In the data rows, the value 128 means zero.
Here are some rows, each followed by its group. Groups can overlap.
[168 174 140  75 105 159  79 111  81 178  90 157 153 116  80 117 121 166
 153 135  78 170  84 159  84  82 111 104 149 142 145 151 124 127  76  91
  96 138 139 118  95  93 134 117  90  79 126 127] flag
[145  77 143 169 135 108  94  75 130 129 178 136 113 140 110 179 177 127
 181 121 104 177 157  75  95 176 177 117 103 130  99 168 171 101 135 127
 148 134  74  73 122 100  94 139 106 165 120 168] vine
[131 144  82 136 155 148  75 145 147  79 169  93  83 148 157 179 127 137
 168 122 101  80 164  86 129 175 175 108  89 123 131 181 175 154 153 139
 135 141 100 101  93 133  82 112 131 142 110 104] vine
[167  77 136 171 139 116  78  89 148 150 179 150 132 152  86 174 181 138
 182 120 109 166 138  78 117 166 181 143 109 153 110 165 174  98 120  95
 106 149  85 100 138 112 103 138  77 160 108 180] vine
[ 82 121  81 142  93 110 146 119 100  74  90 145  89 132 166 151  87  87
  86 111 171  74  81 170 167 126 170 128 112  81  78 182 107 175 160 101
 146 150 124  87 170 116  94 169 132  76  78  82] dust
[129 147 104  77 151 148 126 134 112 179  88 171 158  82 117 113 105 165
 104 147 117 136 143 171 125 150 100  79 145 171 171  96 159 179 115 154
  89 127  88 109 116 161 139  86 102 134 179  95] flag
[ 93 152 173  82  75 126 164 111  88  98 124 131  94  90 182 163 120 135
  73  87 127 132 160 158 156 180  88 161 133 148  85 167 104  88 114 177
 130  78 178 156 122 166 164 127 170 149 178 166] lake
[128 108 178  97 148 156  94 154 121  92  91 173 102  82 145 108 139  86
 143 157  95  74  83  77  74 149  74 129 117 121 111 104 109  90 147 147
 147 168 174 163  74 104  74 180 133  97  87 131] tent
[ 80 163 163 183 118 176 181 171 155  95 100 106  78 134 102 147 159 182
 144  80  91 128 137 152 121 119 140  79 180 155 147 130 126 132 104 165
 174 118 168 128 183 153 174 149 137 174 107 175] sail
[171 132 132 155 130  87 142 178  83 108 115  81 115  93 107 135 116 156
  81 103  75  83 102 133  91  90 108 177 167 154 172 114  84 143 141 117
 162  97 179 164 141 150 143 135 147 155  97 100] sail
[166 108 172 163 104 114 155 181  80 114 154 113 122  83 101 112 127 182
  82  92  76  78 107 173 127 153 153 175 159 151 164 126  79 169 125 109
 175  75 176 171 162 123 126 164  83 161 103  75] sail
[101  93 127 150 150 125 154 148 103 164 169 129 180 182  97 103 168 120
 169 150 164 126 176 128 178 101 143  92  90  82 112  97 179 181 182 173
 100 177 150 112 120  78  83 147 152  96 172 141] harp
[ 92 126  74 141 110 124 143 124  97  74 100 148  92 126 164 158  96 110
 108 131 179  91  76 158 180 118 179 135 113  95  95 170 106 174 159  78
 150 148 122  95 171 115 129 166 148  74 100 103] dust
[177  90 175 166 105  90 113 183  98 134 144 112 109 104 104 108 137 171
  79  91  75  98 109 169 120 156 133 180 156 141 160 142  85 176 143 121
 178  80 179 164 164 140 114 160 106 161 100  81] sail
[ 87 172 143 179 106 179 172 166 121  93  96 123  91 117 112 112 156 178
 100 109 135 160 100 181  85 135 115 106 176 108  90 163 122 116 116 155
 176  84 175 119 178 127 170 156 109 182  83 160] sail
[165  95 100 161 122  90  80  98 162 155 164  92  93 139  87 181 176 126
 175  87 102 157 146  78  93 168 183 120  93 165 143 149 182  99 137  73
 137 129  73  95 133 129 103 115  95 139 105 165] vine
[ 89 131  82 152 111  75 147 113 122  82  85 114  74  92 166 133 106  88
  90 111 154 143  74 117 169  83 149 153 119 104 102 146 108 156 163 123
 153 153 135  77 181 137  95 128 133  94  92  75] dust
[108  80  92 173 121 109  90  76 178 154 163 138 101 137 112 169 165  99
 178  96 141 116 140  74 121 171 168 139  91 104  83 105 180 130 139 103
  92 147  82  79 134 125  80 142  91 148 113 154] vine
[155  75 103 165 141  95  77  76 174 154 171 150 113 146 119 170 178 122
 181 125 155 169 143  77 143 161 168 168  95 116  93 138 151 121 108  99
 100 165  94  83 139  90 101 150  88 169 123 171] vine
[172  79 148 162 128 105  74  77 138 145 173 143 133 145 102 180 178 141
 180 115  98 162 121  80  98 168 179 122 100 145 129 170 171  96 118  75
  99 135  78  93 133 101  85 139  78 169 118 172] vine
[110  82 125 138 106 165 129 138 126 157 135  77 165 181  73  77 182  98
 166 124 136 108 166  87 163 118 130  81  98  90 140  73 166 165 179 168
 101 161 166 149 106  79  97  73 166 122 159 143] harp
[ 77 179  93 173  87 163 181 153 158  85  98 122  76 141  93 102 141 152
 148 114 101 142 147 124 116  74 106 102 173 150 133 143 123 110 116 158
 173 158 153 138 177  75 158  96  75 168 130 153] sail
[ 91 142 135 113 174 132 116  75 128 168 159 174  99 161 154 114  92 153
 127 158 140  89  87 167 118 129 140 173 125 182 181 108 142 121 106  92
  77  80  88  86  83 154 128 148 128 135 164 123] flag
[167 122 180 115 161  99 101 141 183 116 106 178 129 166 176 155  90  85
  88 168 134 137 157 126  86 153  86 107  77 125 146 103  94 115 137 124
 144 179 109 181  88 175 150 179 162 111  87 132] tent
[122  91 124 171 117  93  90  77 173 142 171 135 126 136  90 171 170 127
 177  74 130  90 144  73 105 181 172 124 106 126 104 149 183 126 126 106
 103 115  75  80 134 114  76 152  82 149  99 152] vine
[148 167 139  85  90 136  82 101  94 175 109 153 172  91 100  85 106 145
 117 162 116 101  85 177 109 120 135  77 173 151 159 126  98 134 100  91
 116 122 137 154  93 139 156 125 141  89 132  98] flag
[153 117  96 168 122  78  91  83 126  94 179 102 134 150 114 180 156 123
 182 138  84 174 118  86  90 161 165 121 102 117  96 182 158 103 117 134
 133 104  77  74 116 103  75 106 108 169 106 168] vine
[181 109 140 160 143  76 136 176  91 100 119 103 129  94 100 138 113 161
  83  99  85  91 104 132  94 101 108 179 153 160 175 116  78 152 136 132
 168 100 182 161 147 149 124  98 150 145  98  97] sail
[ 73 169 167 181  98 178 156 174 163  76 103 107  90 129  94 148 161 177
 127  97  87 108 123 157 107 119 113  97 181 144 124 124 139 122 137 158
 166 105 167 116 181  82 178 141 105 178  80 156] sail
[163 129  91 136 176  77 122 118 158 143  83  90 155 106 138 111 153 112
 136 142 110 120 160 127  96 119 149 132 151 100  81  74 169 142 166 107
  85 128  96 160 158 174 148 103 124 120 160  82] harp
[146 158 134  98  86 148  88 105 118 177 103 156 171 100  89  77 122 144
 122 158 114 115  88 183 139 127 162  85 174 166 168 129 101 140 101 118
 113 133 121 152  96 149 173 111 143 101 137 110] flag
[ 88 147 160  83  77 106 158  96  75  89 119 149 103  79 174 165 106 136
  74  75 121  97 135 142 139 157  95 134 122 160  88 160  82  80 109 176
 126  86 133  91 119 162 152  78 166 137 166 145] lake
[173 157 142  92  88 164  80  87  96 176 104 165 174 110 105  83 111 151
 107 160 126  88 103 183 122 135 146  78 166 143 162 169 131 143 111 121
  77 140 131 156  95 132 171 143 145  83 141 119] flag
[103  94  91 147 144  88 126 121 111 101  84 135  80 123 161 155  99  90
 115 121 178 137  78 122 172 112 176 152 134 133 115 130 126 139 178  83
 122 166 147 110 176 121  99 136 143 106 130  85] dust
[126  80 179  91 138 126  98 163 113  85 111 175  81  85 121 153 130  78
 151 173 121 111  73 102  75 159  75 134 124 134 113 101 121  81 141 123
 153 142 143 168  80  79  85 171 110 100 117 134] tent
[ 96 179 176  78  81 153 171 125  74 132 138 152 108  73 171 169 126 142
  77  87 137  93  87 124 150 147 126 125 114 158  75 153  73 119  96 171
 145 123 114 117 113 141 176 102 171 160 176 173] lake
[ 84 114  78  95  94 169 150  85 153 102 168 126 163 163 110 123  93  98
 147  76 183  85  95 182 173  76 130 109  76  80 103 181 141  93 161  95
 115 107 132  97 154  80 169 138 142  98 119 151] dust
[178 115 150 145  92 108 137 182  91 158 151 147 104 117 137 117 160 170
  78  99 100 149 118 182 135 156 167 182 160 137 153 133  80 178 121 117
 168  92 141 174 160 133 111 164 103 162 112 114] sail
[ 93 179 174  93 156 102  85  96 145 169 170 158 113 165 149 124 104 148
 158 170 114 102  85 142 117  77 161 138 125 176 170 115  91  74 140  90
 129 130  86  77  74 144  92 155 115 112 137 130] flag
[ 85  85  83  94 102 177 167  85 126 109 142 124 144 173 116 139  82 122
 154 106 181 102 126 166 155  90 141 108  87  79  99 168 111  91 168 131
 102 103 119  87 135 114 152 147 178  89 143 152] dust
[ 92 110  86 109  78 124 137 109 129 119 183  73 148 155 148  99  79  81
 156 126 174  84 121 127 179 116  99 160  83  98  79 175 135  85 156 106
 143 116 130 153 169 128 149  82 149  82 147 164] dust
[179 135 167 148 134 111 161 179  84 124 152 132  96  74  89  76 142 179
  83  91  81 121 110 172 112 137 166 174 163 164 166 128  75 162 114 104
 171  85 161 170 148  82  91 170 100 168 103  80] sail
[103 165 152  97 168 107 104  81 155 161 135 166 124 164 151  82  85 169
 143 176 161  90  85 162  99 103 120 130 130 174 176 107 116  87 107  94
 138  87  91  81  84 165 165  83 157 133 132 119] flag
[171  84 108 166 120 116  74  78 137 130 173 140 106 130  95 173 177 127
 174 124 122 152 135  83  98 146 173 139  86 163 122 157 158 111 120  79
 111 114  84  99 121  77  93 155  79 151  96 163] vine
[135 116 176 117 170 111 110 163 176 137  98 177 131 161 173 130 103  80
 101 179 131 181 153 109  74 163  74 152  86  97 155 101  83 103 119 115
 160 178 109 178  93 177 141 177 167  84  77 139] tent
[145  96 108 144 151 133 132 160 134 167 151 103 176 172  83 142 160 121
 165 164 165 171 182 111 162  78 156  92 112  91 133  76 181 182 183 174
 132 176 143 143 123  96  97  94 168 105 177 167] harp
[111  73 147 145 101 169 105 135 146 152 136  81 161 183  78  75 173 116
 163 139 125 117 171  96 165 120 122  88 100  83 129  80 143 158 169 173
  96 157 164 122 105 105  99  76 177 125 161 141] harp
[150 148  76 128 167 149  73 145 139  84 180  78  77 147 152 183 147 126
 178 137  93 146 161  90 143 171 182 117  92 127 130 180 154 153 146  98
 117 145 106 110  86  96 117 127 101 141  79  99] vine
[174 129 146 159 144 123 157 176 117 139 142 139 108 101  85  75 144 178
  96 121 124 148 133 157 134 144 175 164 148 152 167 171  81 170  97 144
 182  74 170 168 156  83 134 168  92 174 106 113] sail
[ 99 104  80 148 157  82 109 130 115 100  91 115  77 122 163 156  87  78
 114 124 178 119  75 117 179  92 176 168 120 117 115 147 137 149 171  93
 124 173 161  88 181 147  98 126 148  86 140  93] dust
[120 152 127  80 124 144  96 126  74 179  99 160 177 107 109 124  88 162
  98 147  83 109 139 174  92 139  98  90 165 135 159 152 142 168  88 147
  89 143 118 129  91 153 137  92 142 100 170  98] flag
[ 95 167 147 108 179 134 133  98 170 165 155 166 110 156 132 144  78 158
 130 177 109 116  93 156  92 117 158 147 127 180 182 110 150  90  90  76
 121  81  79  82  85 155 135 134 120 140 154 115] flag
[ 74 183 105 179  77 135 152 162 127  86 119 103  87 121  88 153 135 153
 122  82 101 137 136 132 135  95  90  88 183 132 142 131 116 102  98 160
 169 125 162 105 166  98 176 129  95 182  90 170] sail
[ 89 161 134 101 174 130 117  90 174 159 139 160 130 169 135 114  75 174
 126 172 118  80  86 165  80 106 120 137 122 173 179 109 126  93 105  85
 125  87  93  76  82 157 141 109 165 138 145 108] flag
[132 105 162 116 148 111 108 164 180 141 141 177 116 157 174 161 108  78
 113 173  99 147 163  99 115 156 102 106  77  78 128  90  89 156 129  82
 156 182 118 183  87 168 139 182 127  85  82 127] tent
[ 82 155 137  96 171 119 111  86 165 161 152 156 114 171 153  98  83 165
 154 179 142  79  89 152 110 109 119 137 136 176 179  94 115  84  87  93
 131  85  95  87  85 143 145 109 163 127 118 124] flag
[177  77 158 156 117 104  75  84 142 139 172 109 104 135  87 181 180 143
 176 114 103 173 155  81 100 165 180 119  96 163 148 177 170  96 126  77
 136 122  74  90 127  87 108 131  93 162 117 171] vine
[150 119 157 108 179  74 149 140  90 130  73  95 161 113 147  75 150  75
 136 154 176 179 130 119 152  80  98 130 141 112 113 100 155 150 166 124
 139 138 146 107 144  88  84 106  83 115 178  87] harp
[ 97 150 138 113 172 134 119  73 158 158 142 162 109 169 154 111  79 170
 148 153 120  86  94 156  83 135 127 165 114 179 170  87 134 118 134 106
  82  85  80  78  82 173 144 109 165 139 144 124] flag
[138 162 155  96 102 158 103 104 112 173 101 161 171  74 122  94 114 136
  98 161 119 108  93 175 130 121 132  74 163 168 166 108 109 142  83 142
 109 124 102 106 100 159 153 146 127 108 148 102] flag
[ 83  92  87  99  75 131 139  90 167 112 169  87 143 153 148  89  73  94
 132  80 169  77 114 138 176  99  87 131  80  77  73 150 143  77 165  81
 129 144 124 119 163 102 150  81 140  91 145 139] dust
[174 124 151 160 127  92 169 173  78 102 147 116 134  85 107 127 120 173
  87  95  96  95  98 148 132 116 133 171 174 163 174 129  83 150  93  97
 166 102 173 165 147  77 103 158  86 150 115  90] sail
[ 96 176 141 177  85 145 180 165 130  83 109 116  73 138  98 129 129 173
 134  95  92 142 130 149 123 125 111  99 178 140 137 127  92 112 104 156
 178 135 153 145 179 113 143  97 104 157 127 148] sail
[129 145 147  81 121 144 114 115  79 170  86 163 178 108 127 131  87 175
 116 146 106 100 109 179 108 153  88  94 167 140 145 120 165 171  96 108
  92 122 122 133  97 154 148  89 118 104 156 101] flag
[175  96  95 124 177  88 135 147 163 124  74 101 171 126 108  98 171  84
 157 182 158 148 150  93 144 131 104 115 137  93 104 101 179 122 178 146
 109 119 149 134 135 119  93  99  79  95 158 109] harp
[ 93 175 174  74  95 152 157 121  76 142 134 123  83  79 168 167 128 146
  81  90 148 144 117 126 152 111 151 144 121 178  78 125  75 105  92 176
 107  95 171  96 104 156 165 119 176 140 166 176] lake
[182 127 171 165 119  98 153 182  80 126 145 137 115  95  97 134 162 178
  95 100  93  95 103 137 124 139 157 182 168 179 176 128  73 164 122 112
 171  84 175 176 159  86 114 167  99 165  93  91] sail
[130 146 116 119 172 170  74 139 164 109 149 112  94 150 159 182 171 142
 174 105 129 117 167  80 106 182 183 123  90 137 143 159 173 102 145 125
  80 165 114  98 114 164 138  78 165 148  81  98] vine
[100 182  89 178 112 152 183 141  99  83 127 130  82 130 113 107 139 159
 155  89 129 179 164 125 140  79 122  83 177 140 152 160 109 106 109 166
 183 158 152 138 174 110 166 100  80 178 127 179] sail
[119 120 111 115 177  78 159 107  93 151  81 102 173 124 150  83 152 114
 128 149 172 176 150 158 147  75 119 146 156 122  91  95 165 146 169 142
 140 162 115 123 148 134 122  83 119  88 161  85] harp
[ 81 178 108 176  99 146 176 149 105  78 131 109  75 147 120 142 124 163
 150  85  84 163 149 148 130 109 103  99 177 134 142 126  90 101  82 163
 182 148 159 154 179 104 171 118  82 167 124 165] sail
[142  76 120 168 109 117  76  85 167 133 166 150 121 125 128 171 168 124
 175 104 143 129 141  75 108 168 166 136  96 131 113 151 172 109 123  87
  93 120  76  88 113  95  93 144  81 173 125 153] vine
[ 98 171 102 183  98 165 175 155  81  79 107  98 110 119 122 140 153 169
 151  75 100 171 111 144  85 123  96  77 171 136 125 166  96 125  88 169
 174 100 172 121 176 125 174 151 104 183  82 173] sail
[102 112  74 137 104 101 142 122 117  77  85 127  95 133 166 135  85 103
  93 111 168  75  82 163 159 136 171 146 108  92  89 176 104 169 168 111
 152 155 139  90 166 159  92 165 134  80  76  73] dust
[125 165 123  88  93 163  83  99  73 179 105 158 176 119  85 113 102 153
 107 155  83 119  95 164  82  91 119  95 148 107 149 173 131 129  86 132
  94 156 127 113  90 142 154 133 140  75 147 106] flag
[140  87 182  79 163 122 110 156 106 114 121 179 104  99 106 105 133 102
 143 167  98 113  78 100  78 161  91 177 134 153 136  91  99  75  99  89
 159 167 163 120  79 103  77 167 144  77  85 136] tent
[121 158  80 152 156 157  75 153 157  77 177 111  84 141 162 170 143 125
 169 127 134 104 161  84 123 165 163 141  88 127 127 173 179 161 150 150
 140 160 147  77  82 132  88  88 125 131  97 104] vine
[176 121  85 170  90  78  77 107 137 106 167 134 106 135  99 175 156 117
 177 125  93 159 115  91  81 150 166 139  94 158 125 180 175 113 108  96
 118  93  75 103 108  76  78 116  93 161 131 157] vine
[ 74 170 169 182 120 168 170 174 135  80  95 101  89 117  90 142 145 176
  91  93  81 118  98 165  82 134  96  83 180 110  94 139 132 142 131 155
 170  97 171 103 173 118 166 158 114 181  75 155] sail
[ 97 150 118  91 179 132 135  88 152 166 146 168 106 153 147 100  78 155
 119 153 127  77  91 153  82 111 138 168 116 183 183 107 122 132 113  77
  84  78 110  94  87 158 140 129 149 148 173 116] flag
[128 120 124 112 180  75 156 127  80 149  82  88 174 127 152  82 149  91
 139 148 167 181 142 123 151  74 127 145 149 134 107 111 168 149 176 132
 145 168 134 128 145 117 102  96  98  87 174  91] harp
[124  76 129 149 110 166  82 126 153 158 138  73 158 180  74  87 172 103
 160 133 107 122 168  88 153 132 162  90 116  98 153  79 119 152 153 164
  94 158 155 136 110 120 110  84 170 140 140 142] harp
[ 74 100  89 107  78 151 146  95 130 113 172 142 139 156 136 139  74  95
 145  78 175 100 116 140 166  84 144 111  76  80  98 130 155  75 174 129
  88 126  82  80 167  90 106  87 173  78 146 137] dust
[116 141  87 116 181 167  81 131 170 100 159  95 105 132 157 178 157 130
 170 120 154 110 168  78 122 178 182 158  95 129 135 142 150 100 152  83
 112 164 142  98 111 155 143  75 156 137  73  77] vine
[181 136 121 151 129 107 173 173  98 119 126 124 120 103 126 116 129 171
  78 106  90 109 128 145  99 130 155 182 158 155 168 116  83 140 140 129
 166  98 168 169 141 131 133 142 155 156  99  97] sail
[183 127 132 157 141 103 162 171  87 107 120  99 124  89 121 137 116 166
  80 100  78 114 111 140  87 126 132 183 155 144 169 114  79 137 145 137
 167  90 171 171 143 148 121 130 153 153 105 111] sail
[ 84 168 166  94 160 118  96  91 168 156 153 169 119 179 143 121 107 176
 149 174 127  96  93 159 112  98 155 132 127 169 168 158 120  78  94  80
 109 109  83  82  78 143 151 154 157 106 109 122] flag
[112  83 123 158 150 121 129 150 104 170 180 141 183 176  78 110 163 124
 168 142 145 113 175 137 171  95 169 101  97  89 117  85 164 177 175 167
  91 174 146 127 118  88 126 157 112  93 156 137] harp
[117 137  77 127 124  91 131 122  93  75 108 139  88 119 162 150  93 118
 124 136 180 101  74 143 178 105 178 130 106  98 116 178  98 173 174  74
 159 135 137  91 167 100 132 172 139  74 123  84] dust
[178 136 117 140 123 109 160 175  94 127 131 115 112 104 118  95 119 161
  74 102  89 104 125 163 111 130 151 183 170 129 163 123  88 147 127  99
 170  83 155 172 140 107 121 145 134 156 109 104] sail
Which 4 groups are nearest to each row below, nearest first, going by the average distance to the group's rows?
[109  80 116 125  76 156 148  97 153 135 182  79 145 149 142  85  81  83
 153 107 178  89 128 129 178 112  79 159  78  84  84 172 156  81 149 108
 120 134 111 137 163  75 127 116 113 113 129 147] -> dust harp vine lake
[137 108 162 104 159 100 122 169 179 160 137 182  98 170 178 160 110  82
  97 180 126 164 170  98 114 155  87 109  87 113 149  82  75 163  93 129
 160 183 126 181  94 172 115 182 155  98  89 126] -> tent flag harp vine
[ 85 174 170  76  75 159 172 129  73 115 137 143  99  78 170 169 124 139
  77  92 147 121  96 136 153 143 117 128 131 157  75 144  78 106  98 173
 123 111 138 133 112 138 174 115 169 159 176 178] -> lake sail flag dust
Which 5 groups are nearest to each row below, nearest first, going by the average distance to the group's rows?
[148 164 145  86 108 160  97 102 104 177 105 157 176  77 124  89 108 140
  87 165  98 112 103 176 138 127 136  78 172 170 171 125 112 147  77 148
 106 115 145 132 101 171 155 148 158 108 166 122] -> flag lake sail tent harp
[157 158 164  75  96 166  95 110  99 180 101 167 150  87 115  91 117 145
 118 155  96 154  96 170 109  96 142  89 159 165 158 118 119 135  74 142
  85 144  89 101  98 145 163 132 112 101 132 124] -> flag lake tent sail harp
Which 4 groups are nearest to each row below, nearest first, going by the distance to the group's nearest row?
[116 163  73 139 160 130  73 158 160  99 174 119  93 127 155 173 152 106
 181 130 142 164 152  81 119 173 173 156  99 122 139 154 153 157 131  80
 144 151 126 102  88 118 106  87 116 147  90 105] -> vine dust tent harp
[150  86  77 177  88  79  93  94 169 117 166 134 133 147  83 171 154 121
 178  93  91 109 100  91  98 151 139 154  93 126  91 174 181 113 143 120
  88 113  95  99 125  77 114  90  76 154  94 155] -> vine dust harp sail
Which 5 groups are nearest to each row below, nearest first, going by the distance to the group's nearest row?
[169 133 138 143 139  89 170 172  98  98 127 117 126  97  91 130 122 161
  83 103  86  73 101 131 110  96 127 174 158 168 173 118  81 124 130  88
 161 119 176 167 137 126 130 134 129 147 110  82] -> sail flag tent dust harp
Which 5 groups are nearest to each row below, nearest first, going by the distance to the centre of the group?
[138 128 119 120 181  85 138 134 108 150  82 100 159 100 146  73 146  97
 124 137 171 163 153 141 148  80 131 148 147  94  88  86 135 151 154  87
 128 145 135 106 155 168 132  86  85 116 168  80] -> harp dust flag sail tent
[104 154 160  88  89 121 115 124 103  88 117 137  78 109 183 159 118 135
  85 127 141 180 156 143 167 179  99 171 126 179 116 172 111  89  83 178
 141  76 181 142 125 179 157 120 173 119 157 170] -> lake sail flag tent dust
[141  88 133 154 114 160 140 147 122 137 140  96 181 179  78  80 176  77
 164 169 166 128 173  83 165 113 103  77  98  77 118  85 169 158 181 174
  82 160 156 111  98 100  91  77 167 136 150 145] -> harp vine dust tent flag
[ 81 168 168  99 152 120  98  80 119 176 181 160  93 158 156 120 103 134
 146 178 119 111  80 129 133  83 157 145 130 181 179  88  91  78  98  85
 128 106  85  75  76 136  87 163  82 123 137 126] -> flag tent vine dust sail
[126 169 140  86  97 160  85  92  90 172  99 153 160  96  88  77 103 150
 114 150  85 122  88 139  85  87 114  87 135 128 151 135  92 138 119 130
  87 126 101 127  92  84 164 107  97  99 121  86] -> flag sail harp tent dust
[ 91 103  83  90  92 178 171  89 168 128 145 121 140 171 134 119  88 129
 155 116 182 112 147 154 180  90 129 134  81  76 101 159 117 104 155 134
 134 106 114 111 151 142 169 132 178  74 136 147] -> dust harp flag lake vine
[ 73 104  95 130  83 145 158 101 147 117 171 126 137 168 124 140  76  93
 158  83 170  87 116 116 161  86 152 124  75  78  90 138 145  74 176 138
  87 150  86  81 173 108 108  80 171  80 150 134] -> dust harp vine flag lake
Which 4 groups are nearest to each row below, nearest first, going by the distance to the centre of the group?
[131 153 121  73 142 146 101 132  82 178 102 164 153  88 111 144  84 152
  96 156 106 139 132 160 125 142 106  84 161 149 162 121 160 167  96 153
 104 113 104 124 108 166 102  97 135 112 175 112] -> flag harp lake sail
[158  89 173 105 155 153 134 152 151 116 121 181  88  98 135 123 123  76
 131 163 111  79  83  93  73 127  93 164 134 164 121  79  77 107  86 128
 138 177 158 132  80 137  77 175 146 114  76 131] -> tent flag sail vine
[104 126  78 123 103 165 165  77 121  87 167  85 150 151 140  74  80 100
 145 117 180  93  91 178 165  89  82 127  79 101  94 178 106 139 144  78
 147 104 121 114 134  89 156 150 161 107 109 148] -> dust flag harp sail
[ 94 123 111 111 100 137 109 129 116 132 175  77 139 173 148 137  88  83
 159 128 182 153 122 142 175  77 148 113  82  90  86 146 142  84 172 121
  93 156 109  85 165 136 112  81 172 108 167 174] -> dust harp vine flag
[137 135  99 125 182  73 127 132 105 155  82  88 160 111 137  81 143  94
 134 134 152 175 143 125 148  82 132 133 158 100  85  87 151 151 147  86
 132 143 140 116 150 163 109  95  81 104 171  94] -> harp dust flag sail
[ 98 162 160  98 162 124 124  75 125 168 174 170 123 160 152 125 115 147
 126 166 105  83  82 169  96 104 161 163 123 183 180 124 114  80 118  79
 119 103  87  92  73 135  83 173 103 116 149 116] -> flag tent vine dust
[106 105  88 106  82 152 129 113 143 125 176  91 138 162 158 132  75  99
 158 123 181 150 159 120 182 103 113 149  84  82  90 171 160  82 164 154
 100 137 113 113 157 141 119 122 175 101 164 156] -> dust harp vine lake
[ 75 176  98 178  84 162 178 158 129  73  94 114  77 100  93 103 124 152
 101 116 111 130 152 138  95  82  94 105 178  94  95 166 160  91 124 156
 180 117 148 108 168 106 160 131  90 175 114 166] -> sail dust lake harp
[108 152 165  87  87 114 156 106 101  93 115 148  80 101 182 163 119 134
  79  81  99 143 121 156 152 174  80 166 129 174 102 179  82  79 105 174
 152  82 162 147 127 170 162  90 158 124 160 167] -> lake sail flag dust
[ 76 160  95 174  79 150 148 161 103  83 128  98  79 125 104 134 128 148
 141  74  80 161 133 140 102 100  85  88 179 122 119 131  97 113  85 156
 174 124 143 127 169  96 173 113  77 170  84 166] -> sail lake dust vine
[119 149  75 126 176 168  81 142 172  99 175 104  97 115 159 176 168 120
 172 126 165 144 163  82 134 172 171 173  91 139 132 127 154 108 129  85
 127 165 148  89 109 150 144  74 158 130  75  83] -> vine dust harp tent
